128 stands for zero in the data rows.
Here are some points, one per row:
[209 164 155   0 112 140 129 180 153 128 170 101 110 150 158  83 180 155 240 110 117 117  98 142  84 139 136 124 119 163 157 111 110 153 130 191  79 116 122  80 251 102 179 106 129  99  77 107]
[150 117  95  89 171 134 193 118 166  76 122  82 154 121 133 144  81  60 128 131 127 118 155 119 186 154 153 145 142 163  89 146 132 128 145 154 174 103  81 131  87  97 112 143 117 123 121 124]
[133  72 150 178  80 155 118 172  98 138 196 161 131 187 127 120 172 153 141 119 132 102 134 145 164 104 169 129 134 187 105 132 139 126 114 159 159 136 158 154  93  98 157 172 120 108  99 152]
[165 163 132 115 143 165 144 110 122 126  89 133 103 138 115 106  71 160 102 124 145 184  86 165 158  41 156 134 156 111 160 102 153 148 157 119 179 145 185 165 145  88 167 130  55 130 136 104]
[148 191 127 170  98 163 137 135 172 102  94 160 114 113  88  59  96 126 149 141 108 110 135 107 126 132 100 147 161 156 204 115 111 109 151 106 126 137  82 122 170 148 136 177 127 129 119 149]
[157 112 150 114 143 153 181  65 113 132 112  90 108  93 183  64  89 154 111  97 113 127 179 163 169 154 129 142 103 116 132 175 123 127 160 232 140 168 108 102 132 164 132 121 148 120 132 158]
[168 161 130 157 156 113 158 152  85 122 109 121  41  52 137 165 126 114  79 130  96 111 123 131 119 140  96 183 121 190 160  91 144 142 122 105 103 145 110 117 161 178  80 107 109 131 159 122]
[156 107 142 185 147 155 141 120 147  93 119  98  88 144 153 160 128 140 116 150 154 181 137 137 119 140 128 212  98  76 104 132 113 176 162 112 126 106 139 116 117 159 117 148 122 139  68 130]
[ 56  50 140  81 115 112  94 183 176  90  94 126 149 123 133 197 127 107 108 135 106 108  74 147 139 160 126 160 148 125 169  82  95 100 157 139 133 118 179 135 112  86 237 188 147 119 152  65]
[ 95 167  90 127 120 157 147  65 130 123 169 110  93  60 111 119 125  82 172 143 147  90 140  49 141 103 123 128  99  96 163 200  44 140 151  77 123 132 182 112 114 120 145 134 123 124 144 173]
[133 163 152 154  91 187  69  99  55 101 134 114 120 196  84  96 179 107  73 122 127 132 140  69  65  62 178  95 159  97 162 124 212 127 109 125 110 100 110 174  69 116 142 129 194 115 124 173]
[124 106 126 111 119 117 138  79 105 138 172 219 118  65 129 144 116 164 145  87 152 120 175 142 114 142 179 164 128 184  95 109  78  90  99  74  80 156 135 148  90 125 110 157 118 126 136  71]
[ 77 185 151 125 138 119 129 170 149 126 142 129 163 161 101 140 119 140 130 149 153 125 120 140  92 138 105  73 179 101  88 180 185 101  99 156  93 155 110 122 134 161 111  83 153 145 156 133]
[124 101  50  80  78 144 118 176 156  99  91 132 207 107 179 143 190 126 128 116 132 113 170  96 120 113 135 112  80  80  97 145 144 109 154 118 131 114 126 107 200 139 121 118 150 124 172 101]
[165 139 164 125 117 163 114 129  66 111  83 127 123  51 139 135 124 116 183 141 120 164 103 119 187 159 120 173 138 128  80 149  37  83 108  96 140  58 113  76 149 106 116  79 133 114 129 114]
[106 118  80 182  78 120 142  51  87 111 119 131 151 136 148 140 111 129 109 104 113 211 101  73  70  59 121 109 147 152 116 142 208 168 131  48 110 137 139  99  78 110 148 105 106 131 145 155]
[177 133 127 146 145 107  88 149 164 140  86 143  82 187 162 111 153 163 125 137 102  80 149  92 129 131 113  71 162 137 111 166  69  85 102 143 120 156 148 174 117 107 114 149 108 199 124  82]
[140 104 132 133 124 110 149 165 130 147 165  96 131 208 139  97  73 130 125 108 115 100  75 113  72  88 130 137 154 136 131 117 117 142 170 104 109 143 132 160  98 166 111 107 175  92 119 136]
[ 53 199 130 112 136  86 104 134 101 130 161 181 176 133 106 165 136 146 122  91 162 141 135 106 123 106 120 135  61 117  94 132 150 171  85 154 150 106 114 166  13 200  90 140 177 213 170 189]
[126 137  69 173 120  91 124 100  73 177  95 180  97 166 135 183 156 150 156 153 126 125 134 129 111 109 159 158 144 123 159 111 115 122 124 156 134 148 100 120 159 102  94 116 159  86  86 127]
[167 124  98 108 154 113 130 184 140 130 115 122 118  94  97 112 138 107 132  92 137 146 132 140 138 224  98  70  62 116 119 158 173 187 170 134 153 106 117 173 114 107 164  92 135 167 133  90]
[105  78 124 158 142 136 129 114 146 172 133  47  80 111 118 128 159 128 138 149 109 106 180 117  91  95  49 143 152  92 124 109 141  72 130 135 168 134 114 167 198  95 153 136 100 120 162 167]
[125 139 128 136 139 145 130 121 154 144 154 100 162  44 155 134 105 113 126 182 165 110  52 127 121 126 132 114  92 157 121 138  86 122  87 108 174 152 120 118  98  95 137 116 138 160 102 102]
[ 80 138 153 125  93  61 117 143  72 161  96 165 152 173  66 129 125 130  68 105 150 104 115 164 105 121  74 100 119 115 153 156 156  81 105 114 136  91  96  94 101  96  98 108  59 145 112 120]
[ 77  93 148 129 178 111 141 130  90 156 140 142 188 166  99 133 139 157 110 102 126  76 120 133  91 162 169 116 133 120  78  88 128 180 182 137  83 135 127 112 138 139 142 118 109 116 111 150]
[163 118 125 154 126 123  95 107 155 171 135 155 121 154  59 158 108  48  85 116  85 155 104 146 163 135  78 111 114 164 127 122 136 102  89 173  85 114 175 171 189 192  82  95 131 174  93 141]
[110 101 138 144 100 110 103 139 153 159 132  88 112 165 106 169 126 133 135 166 113 153 111 191  92 132 213 127  92  85 161 132 212 122 101  95 108 125  95 179 138 155  94 140 128 137 189 197]
[120 163 110 104 139 137  45 128 164 149 175 141 150 170 133 132 146 138 140 159  95 146 156 133 126 199 103 114 104 137 126 111 125  81 178 160 153 146 148  97 130 167 109 110 125 130 121 108]
[ 68  19 121  98 174 125 186 108 124  97 115 173 147  94 176  90 115 105 113 128 112 138 148 154 191 127 125 142 176  66 159 147 123 132 108  96 203 128 125  90  82 133 144 134  84 122 134 120]
[136 156 182  95 122  66 128 140 176 102  86  99 144 115 144  64 183 124 112 176 164 139 149 185 186 126 137 101 154 144  95  87 137 165 129 147  83 118 157 102 156 110  91 160 144 122 110 112]
[154 152 151 173 170 145 146 102 145 116 165 101 134  93 154 150  71 162 167 105 165 135 137  93 175 149 114  99 134 132 130  58  73 179  58 104 100 140 122  83 136 108 133 151 145   9 133  94]
These points spread out most along one direction. Take the direction at right angles to it along which they spread out most. Go by this last direction. For each point below, how far along it does it lie, from 0 to 99? 50 is the average, and the first point above lies past it. One standard deviation of the points above along it is 16.
[ 68  19 121  98 174 125 186 108 124  97 115 173 147  94 176  90 115 105 113 128 112 138 148 154 191 127 125 142 176  66 159 147 123 132 108  96 203 128 125  90  82 133 144 134  84 122 134 120] 18
[165 163 132 115 143 165 144 110 122 126  89 133 103 138 115 106  71 160 102 124 145 184  86 165 158  41 156 134 156 111 160 102 153 148 157 119 179 145 185 165 145  88 167 130  55 130 136 104] 41
[ 95 167  90 127 120 157 147  65 130 123 169 110  93  60 111 119 125  82 172 143 147  90 140  49 141 103 123 128  99  96 163 200  44 140 151  77 123 132 182 112 114 120 145 134 123 124 144 173] 25
[163 118 125 154 126 123  95 107 155 171 135 155 121 154  59 158 108  48  85 116  85 155 104 146 163 135  78 111 114 164 127 122 136 102  89 173  85 114 175 171 189 192  82  95 131 174  93 141] 67
[148 191 127 170  98 163 137 135 172 102  94 160 114 113  88  59  96 126 149 141 108 110 135 107 126 132 100 147 161 156 204 115 111 109 151 106 126 137  82 122 170 148 136 177 127 129 119 149] 53
[150 117  95  89 171 134 193 118 166  76 122  82 154 121 133 144  81  60 128 131 127 118 155 119 186 154 153 145 142 163  89 146 132 128 145 154 174 103  81 131  87  97 112 143 117 123 121 124] 36
[ 53 199 130 112 136  86 104 134 101 130 161 181 176 133 106 165 136 146 122  91 162 141 135 106 123 106 120 135  61 117  94 132 150 171  85 154 150 106 114 166  13 200  90 140 177 213 170 189] 39
[165 139 164 125 117 163 114 129  66 111  83 127 123  51 139 135 124 116 183 141 120 164 103 119 187 159 120 173 138 128  80 149  37  83 108  96 140  58 113  76 149 106 116  79 133 114 129 114] 36
